[[46 28]
 [20  6]
 [32 40]]
->
[[40 32]
 [ 6 20]
 [28 46]]

[[  7  -7 -13   2]
 [ 18 -19 -37  21]
 [ 15   0  -3  18]
 [  9  -7 -11   7]
 [-13 -23 -33 -37]]
->
[[-37 -33 -23 -13]
 [  7 -11  -7   9]
 [ 18  -3   0  15]
 [ 21 -37 -19  18]
 [  2 -13  -7   7]]

[[ -3  16  15  26  14  13  -8  27 -17  28   5  36   1 -23]
 [ 16 -37  20  11  21 -28  37  19  28   8  -9  15 -22   2]
 [-19  -9  -8  29   0   0  25  25 -12  11 -23  -5  25  21]
 [-12 -12  28  -8  36   7 -21  -5  16  20 -19  28  -9  26]]
->
[[ 26  -9  28 -19  20  16  -5 -21   7  36  -8  28 -12 -12]
 [ 21  25  -5 -23  11 -12  25  25   0   0  29  -8  -9 -19]
 [  2 -22  15  -9   8  28  19  37 -28  21  11  20 -37  16]
 [-23   1  36   5  28 -17  27  -8  13  14  26  15  16  -3]]

[[  0   4   0   5   3  -3   2  10  -5  45  -2   1   2]
 [ -4   2   6   1  -2   9   1  -7   0   8   1  -1  -9]
 [ -9 -23   3  -3   0   9  -7   2  -9  45  -1  -3  -9]
 [  2  32  -5   7  -1   7  -5 -17   6   1   1   4 -13]
 [  1  40   0   4   1   5   5   8   3   5   0  -2  12]
 [ -6 -18   5  35  -4   5   1  -8  -3  -5   1   1 -11]]
->
[[-11   1   1  -5  -3  -8   1   5  -4  35   5 -18  -6]
 [ 12  -2   0   5   3   8   5   5   1   4   0  40   1]
 [-13   4   1   1   6 -17  -5   7  -1   7  -5  32   2]
 [ -9  -3  -1  45  -9   2  -7   9   0  -3   3 -23  -9]
 [ -9  -1   1   8   0  -7   1   9  -2   1   6   2  -4]
 [  2   1  -2  45  -5  10   2  -3   3   5   0   4   0]]

[[ -8  12 -38 -13  15  12   4   3   7 -13]
 [ -6   1  18 -10   5   5   7   7  10   3]
 [ -4  13 -14  -9  -7  -2  -6   3   2  12]
 [ 16  13  -6  -3   4  15   0   4   1   8]]
->
[[  8   1   4   0  15   4  -3  -6  13  16]
 [ 12   2   3  -6  -2  -7  -9 -14  13  -4]
 [  3  10   7   7   5   5 -10  18   1  -6]
 [-13   7   3   4  12  15 -13 -38  12  -8]]

[[  7  -1   7   0 -10   5   7   3]
 [ 22   8  16  -2 -42  21  15  -5]
 [  1   0  10   0 -21   9  10   3]
 [ -1  -1   6  -5  -2   1   6   2]
 [  7   3  13   0 -27  15  13   1]
 [ -2  -1   9  -5 -17   4  10   3]]
->
[[  3  10   4 -17  -5   9  -1  -2]
 [  1  13  15 -27   0  13   3   7]
 [  2   6   1  -2  -5   6  -1  -1]
 [  3  10   9 -21   0  10   0   1]
 [ -5  15  21 -42  -2  16   8  22]
 [  3   7   5 -10   0   7  -1   7]]

[[ -3  31 -21   8 -21 -13  -2 -13   0  46 -42  13   1]
 [ 21   8  19   0 -29 -23   3  -1  -8   2  15  18 -31]]
->
[[-31  18  15   2  -8  -1   3 -23 -29   0  19   8  21]
 [  1  13 -42  46   0 -13  -2 -13 -21   8 -21  31  -3]]
